(in the rows, 128 means zero)
Each path is a new rotation, seen through one point. The rows after it are directions, each followed by how far the rotation turns it, in degrees each step (0 if it stays put).
Each turn is a multiple of 5 degrees from 10 to 175, or 0.
Each row of a path follows its step; steps can be skipped.
Rotation 1:
step 0: [136 126 138 132 129 136 115 129 120 123 134 123 122 122 129 126 125 137
 138 125 120 131 122 118 124 112 131 114 128 133 132 130 133 119 125 131
 131 127 127 125 120 140 119 127 144 117 123 127 124 128]
step 1: [124 125 134 136 133 115 136 137 124 128 142 124 122 135 126 138 126 130
 128 135 138 111 131 123 124 126 120 113 128 134 124 132 140 126 132 128
 131 118 123 134 128 122 119 133 135 125 130 129 132 117]
step 2: [123 132 126 130 126 125 133 132 135 128 127 111 127 118 129 126 125 123
 142 138 125 122 116 123 133 139 118 124 124 143 131 128 140 125 124 129
 131 132 140 122 130 137 126 129 127 125 118 125 119 119]
step 3: [140 137 125 127 145 128 140 129 140 133 135 120 120 128 135 127 129 125
 133 125 126 129 136 117 123 139 125 124 131 123 124 128 135 128 125 134
 130 122 139 127 125 119 139 133 139 138 123 123 139 126]
step 4: [130 131 127 127 127 125 125 120 124 116 115 129 137 124 134 130 126 117
 131 134 135 120 128 122 124 138 130 125 122 136 134 129 125 126 121 130
 125 111 140 113 132 122 135 131 125 125 119 128 138 141]
step 5: [142 127 124 131 140 125 132 134 120 134 118 127 112 135 127 131 117 124
 117 128 122 135 125 130 129 141 127 128 128 127 129 130 117 124 136 125
 130 119 134 109 120 132 131 134 124 131 132 136 125 132]
step 6: [137 129 127 122 122 129 126 133 123 132 132 133 137 135 133 128 123 111
 120 135 113 135 122 134 123 120 143 122 124 132 129 128 129 128 118 130
 133 122 129 118 135 129 122 126 142 123 127 143 133 133]
step 7: [136 127 141 125 114 122 127 136 119 133 131 121 118 142 121 134 136 134
 122 130 123 132 130 128 127 137 125 126 117 124 123 135 133 129 119 129
 143 124 123 129 133 131 123 137 118 119 135 130 134 136]
step 8: [138 124 136 138 118 141 140 132 126 122 133 129 136 136 126 129 135 127
 126 125 123 129 122 127 120 131 130 138 121 139 131 131 144 128 121 123
 127 140 130 123 125 121 123 139 127 128 121 137 118 118]
step 9: [127 135 126 131 143 129 133 133 132 127 128 133 128 137 127 135 134 132
 129 128 120 125 131 129 131 129 132 134 127 130 128 126 151 119 128 137
 139 137 118 130 131 125 125 139 125 129 125 113 128 146]
Directions:
[129 128 130 128 124 127 130 127 131 125 128 132 124 129 128 130 129 127
 124 128 127 128 129 126 126 126 130 129 128 127 126 126 129 128 128 128
 130 128 130 128 126 131 127 124 128 125 129 130 125 129] : 45
[125 130 129 127 128 124 127 125 127 130 127 126 129 131 128 130 129 129
 129 128 130 125 126 130 125 126 131 129 128 126 126 128 130 128 128 127
 129 124 127 131 127 127 130 128 128 125 127 128 131 130] : 125
[130 128 127 126 128 126 128 128 129 130 128 127 129 129 129 130 127 128
 128 131 129 130 126 128 128 131 130 129 132 131 126 123 127 127 130 126
 126 131 126 128 126 129 129 131 127 127 125 128 123 127] : 115
